array([[  2.7,  -0.6,   1.4,  13.5,  -0.8,  -1.6,  26.5, -17.2,  -7.8,
        -46.1],
       [  3.5,   6.4,   2.3,  -7.2,   4.2,   1.3, -29.5, -11.1, -32.3,
         30.0],
       [-39.3, -12.9,  -2.0, -34.3,   5.0,   4.7,   2.5,  28.9,  -0.2,
        -14.5],
       [ -5.3,  -7.7,  -7.4,   4.0,  -7.0,   0.8, -14.6,  27.7,  30.3,
         25.4],
       [ 13.8,   3.1,   0.9,  16.3,  -2.6,  -2.4,  14.4, -11.9,   6.7,
        -14.3]]) gives 13.8

array([[-27.6, -26.0,  38.2, -34.1,  -5.9, -33.4, -35.2],
       [-14.5, -24.7,  11.6,  -6.8, -38.1,  28.7,  12.5],
       [ 36.6,   4.7, -37.4,  29.4,   9.0,  41.1,  44.0],
       [-16.6, -50.3,  32.8, -35.9,  -8.7, -16.3, -19.0],
       [ -9.1, -40.9,  29.5, -33.3,   9.6, -28.6, -23.9],
       [ 35.3,  17.8, -17.1,  27.4,  26.8,  23.1,  30.4],
       [ 10.7,  11.3, -11.6,   6.2,  18.0,  -8.9,  -1.0],
       [ 33.4,  24.4, -25.3,  28.9,  26.4,  18.4,  26.9]]) gives 33.4

array([[  5.3,   2.2,   0.0,   0.0,  -1.9,  -4.5,  -9.9,  -2.4,  -5.6,
         -1.7,   0.0,   0.0],
       [  0.0,  -3.5,  -8.3,  -2.8,   3.1,   0.0,  16.0,   4.0,   8.9,
          2.8,  13.5,  -2.1],
       [  0.4,   1.0,   0.2,   2.8,   0.0,   0.3,  -1.3,   0.0,  -0.9,
          0.0,  -1.3,  -0.9],
       [ -6.1,  -0.5,  -6.0,   3.5,   0.7,   6.3,   9.7,   3.4,   5.5,
          6.1,   7.8,   0.0],
       [  7.5,  -3.5,   8.0, -16.3,   2.4, -10.3,  -8.8,   0.0,  -4.7,
         -3.3,  -6.3,   0.0],
       [ -7.6,   1.1,  -7.7,   9.5, -59.2,   8.9,  10.8,   4.8,   6.0,
          3.0,   8.4,   0.0],
       [  0.0,  -5.7,  -3.2, -13.5,   4.7,   0.7,   0.0,   0.5,   0.0,
          0.7,   0.0, -54.3],
       [ -8.8,  -3.0,  -8.7,  -1.4,   2.9, -60.6,  16.1,   4.3,   0.0,
          3.0,  13.5,  -2.7],
       [ -5.0,  -2.2,   0.0,  -1.9,   1.9,   4.3,   9.3,   2.2,   5.3,
          1.6,   7.9,  -1.1],
       [ -5.9,   5.7,  -6.6,   0.0,  -4.2,   0.0,   4.6,   5.0,   0.0,
          0.0,   2.2,   0.0],
       [  0.0,  -5.2,  -3.9,  10.6,  -1.9,   5.5,   3.5,   0.0,   1.8,
          1.7,   2.2,  -5.1]]) gives 0.0

array([[ 11.1,  -3.8,   0.7,  -0.3,  12.4,  -6.6, -15.7],
       [ 21.1,   3.5,  18.3,  -0.2,   6.1,  -4.5,   2.0],
       [ 12.2,  -6.2,   2.7,  -1.1,  12.2,  -7.6, -14.2],
       [ 26.6,  26.3,  -8.3,   8.0, -10.6,  39.0, -46.0],
       [-28.6,   7.7, -12.4,  17.9, -17.2,  30.3, -25.8],
       [ 17.6,   5.1,  -0.6,   0.8,   3.3,   7.4, -26.2],
       [ -5.2, -38.6,  12.5, -10.2,  33.5, -55.5,  15.7]]) gives -5.2

array([[ -4.6,  -0.7,   9.4,   7.6, -14.7,  18.5,  -0.4,  -0.6],
       [ -8.0,  -8.6,  13.5,   7.1, -45.8,  25.0,   4.0,  -4.4],
       [ -9.0,  -7.5,  11.2,   5.2, -50.5,  28.7,   3.7,  -3.7],
       [ -6.2,  -4.3,   7.6,   7.9, -41.3,  23.4,   1.2,  -5.1],
       [-12.2,  -4.2,  10.7,   7.7, -31.8,  22.1,   1.0,  -4.8],
       [ -1.0,  -2.7,  15.2,   2.6, -21.1,  18.7,  -0.4,  -3.5],
       [ -8.0,  -2.2,   9.1,   4.7, -13.4,  12.8,  -1.9,  -2.4],
       [-12.0,  -0.8,  11.1,   8.2, -18.3,  19.1,  -1.0,  -1.9],
       [ -7.4,  -1.9,  13.0,   5.4, -28.2,  12.6,  -1.5,  -1.9],
       [  1.6,   0.8,  19.8,   8.0, -28.0,  19.1,   5.6, -10.8],
       [ -6.9,  -7.5,  10.5,   6.1, -52.0,  27.1,   2.7,  -3.6]]) gives -6.9

array([[-28.3,  -2.6,  35.2, -21.2,   8.1, -38.7, -38.7],
       [ -0.2,  -2.8, -10.0,  26.9, -15.5,  22.4,  14.0],
       [ -4.9, -17.3,  11.8, -19.1,   0.6, -29.2,  -5.4],
       [-12.4, -12.4,  28.2,  24.8, -10.4,   0.7,  24.1],
       [ 34.3, -14.3, -16.7,   8.0,  19.4, -18.6,  27.3],
       [-30.7,   3.1,  -4.5,  -3.2, -24.6,  27.7, -52.3],
       [-11.5,   1.9,   5.4, -14.9,   4.9,  -8.6, -16.3],
       [ -9.0,  -5.8, -20.0,   1.0,  -3.5,   0.7, -24.1],
       [ -1.6,  -4.0, -10.0,   2.5,  22.1,   3.6,   5.9],
       [ 47.5,  -2.8, -18.8,   3.7,   2.4, -23.9,  10.5]]) gives 47.5

array([[ 11.1,  10.6, -23.4,   0.5,   0.0,  19.9,   4.9,  49.3,  19.7,
         -6.8, -25.2,   7.0,  22.4,  -6.8, -13.9],
       [ -0.5,  11.3, -16.0, -19.5,  -3.6,  15.2,  -7.1,  24.2,  25.0,
        -22.0,  20.8,  17.1, -14.1,  -3.0,  -4.1],
       [  3.9,  12.5,  10.1,  23.5,  15.7, -15.8,  16.5,  -8.8, -20.0,
         16.2,   8.7, -10.3,  22.8,  12.4, -21.9],
       [  3.3,  14.6,   6.3,   4.3,  12.1,  -9.3,   5.1,  -7.9,   0.8,
         -2.2,  27.4,  -1.9,  -1.2,   8.8, -19.3],
       [-15.7, -14.7, -23.2, -19.3, -24.2,  13.7,  -9.1,  18.6,   2.0,
         -9.0, -26.1,   9.1, -12.1, -23.1,  25.1],
       [ 15.1,   7.6,   3.0,   8.9,  17.8,   8.2,  15.6,  33.3,   8.6,
          2.6,  -2.7,  -5.8,  40.3,  11.3,  -5.3],
       [  7.8,   2.5,  14.4,  22.6,  11.2, -23.9,   8.0, -28.9, -16.2,
         17.1, -14.9, -23.6,   6.9,  -0.3, -23.3],
       [ 11.9,   9.2, -35.1,  -0.5, -13.6,  15.6,  -8.9,  34.2,  26.0,
         -9.4, -53.6,   4.7,  -6.3, -26.2, -30.0],
       [ -2.4,   5.6,   4.7,  -7.3,  13.5, -26.2,  11.4, -10.4,   0.7,
         -8.9,  10.4, -31.4,  -0.9, -17.5, -14.4]]) gives -2.4
---
[[ 0.13 -0.05 -0.10 -0.01 -0.21 -0.21 -0.08]
 [-0.04 -0.04 -0.11 -0.12 -0.11 -0.02 -0.13]] out 0.13

[[-1.41 -1.36 -0.52 -1.44 -1.88]
 [-1.78 -1.41 -0.86 -1.56 -1.82]
 [-1.37 -1.19  1.47 -1.49 -1.43]] out -1.78

[[ 14.13   8.97   6.72  -1.71  17.33  -2.49]
 [ 13.71  -1.29   4.69   7.07 -14.96   0.80]] out 14.13

[[ 15.20  13.08  14.96  -4.99 -21.05]
 [  7.56   5.40   4.81  -2.25 -16.09]] out 15.20

[[ -8.35  -7.68  12.87  -5.84 -16.66  -5.43  19.51]
 [ -2.84  -7.66   2.84   2.21   0.98  -7.68  13.63]
 [ -4.99 -10.90  -6.36  21.83   4.80 -10.59  -5.10]] out -2.84

[[ 0.033  0.052  0.043  0.108]
 [-0.017  0.057 -0.001 -0.182]] out 0.033

[[ 19.78   0.59  16.18   3.22]
 [-19.82   3.17   8.31   8.40]] out 19.78

[[  25.1   81.8   48.7    6.5]
 [ 151.4   92.8 -148.0  -63.6]
 [ -65.6  -77.2 -124.1  -69.7]] out 151.4
---
[[1, 53, 32, 83, 79, 66], [83, 28, 57, 18, 18, 7]] value 18
[[198, 633, 299, 750, 190, 895], [441, 578, 497, 414, 631, 379]] value 631
[[57, 39, 52, 61, 55], [54, 22, 63, 85, 59]] value 85
[[1, 38, -11, -19, 40], [-18, -35, -30, 43, 47]] value 43
[[27, 43, 15, 68, 58, 31, 30], [42, 54, 70, 67, 75, 48, 32]] value 48
[[6904, 7602, 6645, 8494, 7694, 6331, 5678], [3150, 5637, 7650, 6960, 6637, 5418, 7076]] value 5418
[[7665, 3099, 5705, 2560, 4531, 3584, 7908], [6712, 5998, 6540, 4415, 7767, 7680, 4766]] value 7680
[[8, 6, 1, 6, 6, 7], [8, 5, 2, 6, 6, 8]] value 6
---
array([[  4.8,  -5.1, -51.0, -34.6],
       [  0.9,   0.3, -33.2, -57.1]]) yields 0.3

array([ 34.1,  56.0,  37.6,   7.1, -19.0]) yields 34.1

array([-43.1, -19.6, -16.2,  -9.0,  -0.8, -20.3, -21.2]) yields -16.2

array([-11.7,  39.2, -53.9, -24.6, -27.7]) yields -24.6

array([-27.6, -29.8,  51.1,  31.3]) yields -27.6

array([-12.5,  14.3, -50.6,  30.0,  12.2, -16.5, -21.0]) yields 12.2

array([-23.3, -21.6,  39.1, -49.0]) yields -23.3
